The rows below come in pairs that one turn or mirror swaps. Which row does each named row swap with?
The rows were stretched afterwards, more along some directions than others.
Q156: [ 28  -5 -14  -3 -10  -1 -14  -2 -17  -8  -8   5  -6   2  -7   1   2  -5
  13   9   8  21]
Q101: [ 19   2 -18  -4   2  -6  -5 -16 -11  -5  -7   5   7   9 -10   6   2 -11
  15   3   4   4]
Q250: [ 16  -4 -26   1  -6  -6   6   3  -6  -5 -10  -4  -7  12  -2  -3   6  -7
  -2   1   0  11]
Q440: [ 22  -6 -14   2   3   1   2  -1  -9   3  -3  -4  -2  10  -7  -2   0  -9
  -2   8   4  14]
Q899: [  5   2 -18  10  -3 -11  -6  -3 -24  -3 -16  -4   1   5  -4  -6  -8   1
   1  -5  -2   5]
Q474: [  5   5 -18   3   0 -13  -2  -4 -19  -1 -11   0   9   4  -5  -7 -11  -2
   7  -5   0   3]
Q921: [ 18  -5 -22  -9  -7  -3   2  11 -12  -3  -4  -1   9   0  -1  -7   2   5
   1   8   3  12]
Q342: [  5  -8 -17   5  -8   1  -6   2  -9   4  -3  -2   3   1   7  -6   5   5
   0  -2   9   3]
Q684: [ 16   0 -23   1  -1   0  -7 -17 -14  -5 -13  -9   1  15 -10   3   2  -5
  10   6   1   2]
Q78: [ 14  -1 -18   2  -1  -6  -6 -15 -12  -4  -2   0   0  13 -13   2   6   0
  16   3   5   2]
Q916: [  1   0 -17  14  -1 -13  -2  -8 -18  -3 -12  -1  -1   2  -2  -5  -8   1
   3  -8  -1   3]
Q630: [ 12   1 -17  15   3  -3   1  -7 -12  -1 -10   7  -5   4  -5  -3   5 -14
   9 -10   4   2]
Q968: [ 23  -6 -10   3   1  -2   3  -3 -15   2  -7  -6  -3   3  -8   0  -2 -10
  -7   3  -1  15]
Q86: [ 24  -8 -17   2   5  -2   1   2 -15  -1  -9  -3  -7   4  -1   1   1 -12
 -10   4   0  15]
Q794: [ 15  -1 -19   0   5  -4  -4 -15 -11  -2  -6  -4   3  15 -15   3   9  -5
  17   1   1   3]
Q69: [ 22 -11 -16   1   6   0  -2  -1 -17   3  -2  -1  -9   7  -3  -2   1 -11
  -5   0   2  16]
Q536: [ 19   3 -14  -5  -9   3 -14  -5  -9   0 -13  -5  -2  11 -13  -1   3  -8
  11  16   0  17]
Q82: [ 15   1 -14   0  -1 -19   3  -3 -12   0  -4  -2   8   9  -5  -2  -9  -8
   3  -5   1   4]
Q416: [ 25   1 -23   5  -2  -8  -9   4 -20  -4   0   2   2   6  12   0  -1 -17
  -3  -9   7   3]
Q170: [ 32  -6 -20 -13   1  -7  -1  -1 -13 -11 -11   0   7   9   0   2   7  -6
   8   1   4  12]
Q546: [ 18  -7 -17 -10 -16   1   8   8  -9  -2  -4  -4  14   7  -7  -8   3  10
  -3  13   2  11]
Q785: [ 22  -4 -17  10  -6  -4   1  -7 -20  -4 -11  -8  -2   6   5   3  -1  -7
   6   8  -2  15]
Q281: [ 20  -1 -14  -2 -20   0   1  -1 -21  -8 -20   4   3   8 -12 -11   3  12
  11  10   4   9]
Q113: [ 24  -2 -18   6   6 -12   7  -2 -13  -1  -5   8  -3   1  -1  14  -2 -19
   2  -1   0   5]
Q383: [ 21  -2 -28   3  -6  -7 -10   3 -14  -6  -3   3   1  10   0   6   7 -11
  10   8   9  15]
Q943: [  9   1 -18   1 -12  -4   0   2  -4   3   1   0   8  16  -2  -3   1  -5
  -8  12   7   4]
Q592: [ 24   1 -22   6  -5   0   4   6 -13  -1  -3  -2   1  13   0   1   5  -2
   7   4   6  10]
Q104: [ 15   6 -10  -5  -7  -4  12   1 -10  -5  -8   4   8  -3 -13  -7   1  -2
  19   2  -5   7]
Q246: [  9  -2 -12   4 -12   2  -9  -5 -13 -10 -16  -7 -18   4  -5  -8   3   5
   3  -3  -1   9]
Q155: [ 6  1 -6 -3  3 -3 -3 -2 -3 -4 10 11 -3 -1 -9 -5  9 -8 22 -9 -1  3]
Q289: [ 14  -9 -26   2  -4  -4  -9  -9 -12  -6  -7 -11   3  10   5   6   0  -9
   6  10  -2  -1]
Q61: [ 20   0 -21   3   8 -10  -4 -17 -17  -2   5   5  -4   3  -4   9   4 -13
  19  -5   6   4]
Q248: [  6  -1 -19  10  -5 -12 -10 -11 -25  -3 -15  -7  -4   6  -8  -2  -5  -4
  -1  -6  -1   7]
Q856: [ 18  -6  -5   0  -7  -5  -7  -2 -12   0  -9   5  -1  10 -10  -2   0  -1
  -9  -2   9  13]
Q355: [ 10   6 -25   9  -9  -8  -9  -7 -22  -1 -16  -4  -1   3   5  -4  -9  -1
   1  -3   6   2]
Q300: [ 14   1 -26   5   3  -5  -4 -16 -11  -3  -6  -2  -1  12 -10   7   3  -1
  13   4   0   6]
Q727: [ 19 -11 -21  -4  -9   0   4  12 -12  -3  -3   0   8   0   0  -6   3   1
  -2   8   4  13]
Q580: [ 12   1 -11 -10   0 -10   9  -6  -6   1  -3   4   1  -3  -4   3   8  -5
  12   1  -1  -1]
Q192: [ 16  -2 -14   4  -6 -11  -1  -7 -17  -2   4  -5  -3   6   4   6 -10  -9
 -11   0   4   1]
Q764: [ 28  -9 -16   1   2  -1   1   1 -14   1  -2  -1  -7   7  -5  -1   2 -12
  -6   3   4  15]
Q965: [ 13  -9 -21   0 -15   2   3  11 -10  -4 -11  -5  11   4  -2  -8  -2   8
  -5  14   3  14]
Q157: [ 16 -10 -22  -2 -12   1   2  10 -12   0   1   0   7   5  -3  -8   5   2
  -4   3   6  13]
Q548: [ 19  -7 -17  -5  -3   0   0   4 -17  -4   7   5  -1   7   3  -2   3 -10
  11  14  -7   8]
Q747: [ 19  -8 -17   1  -2  -1  -2   9 -21 -11 -16   4   1   5   0   5  -2  -3
   3  12  -4  20]
Q837: [ 18  -7 -22   8   6  -3  -7   3 -12   7   7   3  -4   0  -6   7   6 -13
  11  -4   8  16]
Q565: [  6   4 -24  10   2 -12  -7  -5 -21  -1  -7   3  -1   4  -2   0  -9   0
   6  -2  -1   7]
Q842: [ 19   1 -23   4  -4   5 -14  -6 -18  -9 -19  -5 -17   5  -5   3   4 -12
   9   9  -2   8]
Q14: [ 10  -2 -20   1   7  -7  -7 -17 -15   1   2  -4   1   9 -10   2   8  -9
  20  -3   2   1]
Q958: [ 17  -8 -24  -5  -7   1  -5   9 -11  -2  -4  -3   5   1  -4  -3   6   0
   1  10   6  13]
Q876: [ 14   0 -24   9  -7 -13  -9  -7 -27  -8 -11   3  -5  -1   1   3  -7  -4
   1  -4   5   8]
Q823: [ 21   0 -19  -3   4  -2   6  -3  -9   0   1  12   8  11  -1   1  -5   1
  12   8   5   9]
Q634: [ 20  -3 -20   0  -2  -5  -7 -16 -17  -7 -11  -2  -1  13 -11   7   6  -6
  11   2   4   2]
Q825: [ 24  -6 -24  -3 -12  -6   0   7 -21  -8 -13   2   2  -1   4   8  -3   2
   5  16  -1   6]
Q626: [  8  -9 -21 -11   8 -12  -4   0 -10  -7   3   1   3  -1   5   7  -2  -5
   7   6   3   5]
Q948: [ 15  -2 -20  17 -10  -1  -3  -5  -8   0  -3  -3  -3  -4   7  -1   3 -12
   8  -8   7   9]
Q957: [  8  -8 -16  -5  -5  -1   2  -3  -9  -2 -17  -9   2  10   3  -3  -2   5
  -4  22  -3  11]
Q591: [ 14  -2 -17   1 -11  -6 -15  -4 -21  -6 -13   3 -14   1   2   9   1 -12
  -9   9  -1   2]
Q71: [ 24  -6 -20  -9 -11  -1   4  12 -11  -3  -2   1  11   4  -5  -5   7   3
  -1  12   5  12]
Q759: [ 21 -13 -17  10 -12   2  -6  -1 -23  -2 -14  -8  -7   0  -5   5  -3   1
  -4   8  -1  22]
Q264: [ 26  -5 -17   1   5  -1  -2  -4 -12  -1  -3  -2  -7   7  -6   4   2 -16
  -7   3   0  13]
Q977: [  4   1 -21   8 -13   5  -5  -5  -4   2 -17 -15   2   3   0  -4   3  -5
   5   8  -4   9]
Q495: [ 17  -8 -19   3   9  -2  -8   1 -13   3  -5  -2 -10   7   0   2   0 -17
 -10   2   1  12]
Q352: [  6   2 -18   8   1 -15  -2  -4 -23  -1  -8   3   3   0   1  -3  -7  -6
   7 -11   1   0]
Q872: [ 12   0 -30  12 -12  -2  -3   3 -15  -4 -16   4   0  10   8  -2 -12   5
 -11   4   8   9]

Swapped with Q250: Q548
Swapped with Q104: Q842
Swapped with Q69: Q157
Swapped with Q474: Q684
Swapped with Q546: Q495
Swapped with Q101: Q355
Swapped with Q626: Q192
Swapped with Q876: Q61

